128 stands for zero in the data rows.
Every row has a hidden score from 0 to 30. What is each row's score? 15 is about the middle. The score is a weighted sum of the row's numbers plus the product of two more (or one squared), each taken from its middle value.
  128  127  131  118  112  136  116  123  134  144  131  110  146  141  148  100  114 -> 15
  148  119  138  119  122  105  128  107  122  147  144  112  144  138  133  122  132 -> 13
  131  125  127  136  146  105  138  139  123  112  139  103  131  117  115  134  95 -> 15
  130  157  140  125  114  139  132  125  114  141  110  139  123  122  119  103  120 -> 11
  127  114  114  136  113  139  123  113  141  147  118  159  127  132  144  183  153 -> 20
  110  173  136  120  114  160  125  153  119  118  93  146  107  122  117  98  116 -> 10
  110  176  126  119  88  184  113  161  134  140  99  126  159  143  166  131  60 -> 17
  124  164  126  114  115  164  121  152  127  121  106  137  125  125  137  99  113 -> 22
  139  109  127  132  117  114  117  102  135  158  155  97  166  143  167  165  112 -> 21
  102  169  142  124  132  150  143  164  102  91  102  153  94  114  90  91  123 -> 16
  157  120  132  120  111  120  107  93  141  184  150  90  177  159  171  116  113 -> 15
  112  165  150  121  125  156  141  153  108  98  100  152  95  108  96  106  117 -> 12
  129  132  120  127  136  132  123  152  123  124  149  91  144  131  140  100  93 -> 16
  103  161  136  127  135  146  139  160  110  87  104  152  97  112  99  102  121 -> 9
  129  122  118  122  129  140  114  146  138  124  134  106  143  143  147  112  116 -> 12
  131  143  154  128  145  107  147  122  93  102  112  167  72  107  67  91  159 -> 8
  124  128  122  128  131  135  126  138  127  124  123  120  129  134  132  136  124 -> 16
  133  112  118  128  134  124  121  122  138  139  139  105  151  139  147  126  115 -> 13
  127  132  136  124  124  113  137  126  126  124  129  129  120  127  117  114  128 -> 14
  128  128  135  128  135  120  133  120  114  119  128  134  120  122  120  123  128 -> 16
  125  129  130  129  134  118  130  127  122  122  147  99  153  127  137  140  98 -> 14
  117  138  146  128  138  112  142  131  110  104  121  139  98  110  90  114  138 -> 21
  122  124  128  137  137  132  137  133  130  103  115  165  101  109  107  156  155 -> 11
  111  147  130  121  122  145  127  147  125  105  107  152  104  119  107  100  133 -> 15
  124  128  122  123  143  132  130  154  129  107  135  123  117  122  118  100  134 -> 15
  125  138  110  129  129  170  121  152  138  121  110  148  112  125  134  118  145 -> 15
  139  119  138  128  132  103  126  106  126  150  150  103  146  138  138  124  118 -> 13
  130  153  139  126  113  137  124  128  119  135  114  130  132  129  127  122  111 -> 10
  134  115  121  131  132  126  116  119  130  135  135  108  154  136  151  134  115 -> 12
  144  111  135  122  121  108  118  95  138  162  143  109  152  143  145  128  128 -> 12
  118  154  141  127  117  151  132  144  121  123  106  137  120  125  119  94  112 -> 10
  135  142  133  118  111  143  115  123  131  145  120  123  136  137  140  116  118 -> 13
  123  136  131  134  115  150  124  123  138  125  104  165  121  126  132  152  147 -> 6
  133  123  130  131  132  102  132  119  124  145  147  96  145  134  134  135  99 -> 20
  147  113  136  130  129  103  131  102  126  143  143  120  136  135  125  121  147 -> 10
  151  95  115  124  120  118  107  106  157  164  154  93  167  155  165  136  126 -> 14
  138  108  118  125  130  121  122  117  144  153  155  105  152  143  152  114  135 -> 15
  132  122  128  137  119  131  128  112  131  136  119  148  117  133  123  137  159 -> 14
  113  140  134  124  143  133  139  150  117  99  116  142  104  110  100  100  137 -> 19
  125  168  119  117  94  184  108  155  141  149  109  111  167  146  176  123  76 -> 19
  142  131  129  130  109  130  118  109  138  153  123  112  155  153  150  124  122 -> 7
  107  164  141  133  140  144  146  162  96  79  98  155  83  105  84  106  133 -> 10
  117  131  120  127  120  150  125  138  136  119  114  148  120  124  125  152  133 -> 22
  120  128  125  139  131  128  128  128  134  125  124  139  129  126  126  158  124 -> 11
  102  135  127  139  116  153  133  141  137  106  98  193  100  117  109  172  145 -> 22
  150  113  133  127  121  106  119  95  137  164  144  100  152  144  155  122  126 -> 25
  125  137  125  126  122  150  119  144  131  126  125  130  128  140  138  118  123 -> 11
  127  122  131  138  125  116  131  114  124  132  139  127  132  127  125  158  118 -> 17
  105  129  117  141  137  147  139  159  125  86  113  181  88  110  105  160  160 -> 18
  108  127  111  136  133  153  130  157  132  95  111  166  100  112  117  163  156 -> 23
  119  141  121  125  123  161  123  148  138  120  112  155  114  129  132  123  142 -> 10
  120  150  137  120  100  153  118  127  132  152  113  132  154  139  148  123  103 -> 12
  121  157  160  133  124  124  146  112  95  129  115  146  102  115  86  109  131 -> 18
  107  187  149  124  125  165  145  177  99  92  89  173  86  102  82  82  111 -> 4
  144  111  129  124  129  118  119  108  138  153  144  109  147  136  142  123  137 -> 13
  133  115  104  119  129  135  106  137  148  140  140  96  156  139  161  113  119 -> 14
  113  137  117  137  141  139  132  153  127  112  113  140  118  119  125  163  130 -> 15
  134  130  135  121  115  114  123  107  129  156  131  108  150  141  140  117  112 -> 13
  130  132  139  126  118  121  128  116  121  132  130  120  146  134  133  125  113 -> 10
  126  137  134  128  131  132  141  138  119  110  127  143  108  118  110  110  139 -> 12
  133  98  110  134  132  120  124  119  145  136  143  116  145  134  150  171  129 -> 21
  135  99  110  134  108  136  113  105  156  158  131  140  160  149  173  186  143 -> 16
  117  148  131  131  138  134  134  154  109  113  121  115  131  112  122  121  87 -> 14
  131  123  117  123  134  132  122  132  143  134  134  106  151  133  151  140  118 -> 13
  144  105  121  128  130  106  125  115  129  152  159  82  169  139  151  132  104 -> 19
  123  134  134  127  133  130  132  140  121  123  123  127  116  114  122  104  120 -> 15
  116  146  131  138  138  150  139  158  113  93  104  141  102  110  101  120  114 -> 12
  110  166  149  135  127  141  147  150  96  93  102  154  99  108  96  114  110 -> 9
  129  141  130  126  128  134  129  132  125  134  126  115  128  130  128  125  109 -> 18
  142  121  123  132  113  138  117  108  149  143  120  150  137  141  144  163  151 -> 8
  142  113  156  137  149  74  153  99  101  119  135  143  95  110  83  126  155 -> 13
  123  141  123  122  133  150  116  152  128  119  125  113  132  135  129  106  113 -> 12
  137  120  109  125  129  129  114  130  142  134  143  82  155  146  152  123  102 -> 17
  113  119  114  135  138  134  129  143  127  107  130  142  119  123  129  161  131 -> 18
  121  146  144  134  148  116  157  142  98  91  105  160  77  104  76  110  141 -> 15
  137  109  119  131  119  123  126  113  153  145  128  139  128  135  140  138  158 -> 14
  158  78  96  130  118  134  95  107  180  171  158  100  180  159  195  173  142 -> 16
  132  104  121  115  144  122  129  130  136  122  142  122  122  121  127  106  154 -> 21
  127  112  150  133  162  78  162  109  97  94  131  169  74  104  60  112  185 -> 16
  130  119  115  127  133  139  121  140  144  124  130  104  153  133  140  148  107 -> 23
  135  128  126  132  132  117  125  125  127  133  147  94  149  133  139  138  97 -> 17
  130  126  137  133  130  106  140  112  114  137  133  117  127  125  120  128  120 -> 19
  142  96  121  123  142  102  127  108  136  141  149  111  138  132  127  122  149 -> 22
  140  131  128  115  108  136  113  122  140  157  134  115  142  145  158  106  124 -> 26
  134  144  130  122  102  163  118  124  145  143  99  171  115  132  139  133  159 -> 13
  151  64  139  125  181  40  148  100  114  104  171  128  70  103  70  64  228 -> 27
  123  137  135  136  132  115  134  124  119  117  128  124  132  127  121  156  107 -> 12
  122  131  116  126  129  148  124  151  136  115  126  132  116  126  137  105  140 -> 16
  102  157  114  127  137  167  133  183  127  86  112  133  104  116  118  114  110 -> 16
  111  174  149  130  132  146  150  142  96  97  95  161  89  104  84  97  124 -> 7
  144  103  116  127  133  115  120  123  151  132  148  112  134  136  133  112  157 -> 19
  115  156  140  129  115  144  131  130  112  126  115  136  121  120  125  111  110 -> 15
  132  115  125  130  145  117  135  132  130  120  142  129  112  114  108  116  141 -> 18
  128  139  136  119  120  133  128  125  118  136  122  123  130  133  123  95  119 -> 13
  110  139  141  137  128  132  144  140  115  117  117  139  117  111  115  146  109 -> 21
  122  146  114  128  136  150  126  173  131  91  123  118  120  116  132  112  107 -> 21
  105  185  128  124  91  189  123  166  122  123  84  138  130  125  137  124  69 -> 17
  113  149  129  128  142  136  142  158  118  91  104  162  94  109  94  104  146 -> 7
  139  92  122  138  124  106  124  109  141  146  149  108  155  144  158  177  123 -> 20
  130  124  121  132  112  147  119  118  140  133  118  155  129  128  143  153  149 -> 12
  149  107  124  123  122  119  113  110  139  153  140  105  153  148  147  120  124 -> 11
  98  156  114  138  139  173  137  183  123  72  91  186  75  101  100  144  148 -> 12
  116  142  130  123  106  158  124  120  144  133  96  185  106  126  121  133  167 -> 12
  145  112  117  131  121  116  124  110  139  142  139  118  150  140  154  157  132 -> 26
  121  122  127  126  150  117  133  141  119  98  130  141  102  112  102  115  147 -> 13
  116  123  114  138  133  136  139  145  134  102  121  167  108  108  116  163  147 -> 16
  152  101  133  134  124  100  124  95  138  160  155  113  156  148  146  157  147 -> 13
  110  176  138  130  119  168  131  159  110  107  96  152  107  109  103  97  107 -> 7
  106  151  117  127  128  155  134  176  112  84  112  130  112  116  111  101  108 -> 22
  127  154  139  121  103  151  119  123  119  149  112  120  139  136  141  106  106 -> 13
  139  108  107  123  135  133  121  133  155  130  142  104  152  140  151  137  123 -> 13
  158  96  120  125  119  98  108  81  144  187  161  86  182  157  171  150  121 -> 18
  151  105  134  127  132  90  134  88  124  154  155  109  153  139  136  130  121 -> 19
  137  118  130  126  124  116  125  118  126  150  147  99  149  142  146  133  105 -> 21
  127  134  150  128  143  98  152  120  104  108  118  161  76  108  79  91  160 -> 15
  148  85  118  125  149  89  133  109  127  140  163  108  131  130  127  125  160 -> 22
  140  127  134  131  115  116  125  116  132  144  130  112  151  143  143  138  119 -> 10
  129  124  121  123  123  126  129  134  128  131  133  111  139  124  134  143  119 -> 26
  119  147  136  134  143  125  142  154  105  104  126  122  115  115  108  118  102 -> 14
  131  134  148  128  129  100  144  105  111  135  130  138  119  120  107  137  129 -> 14
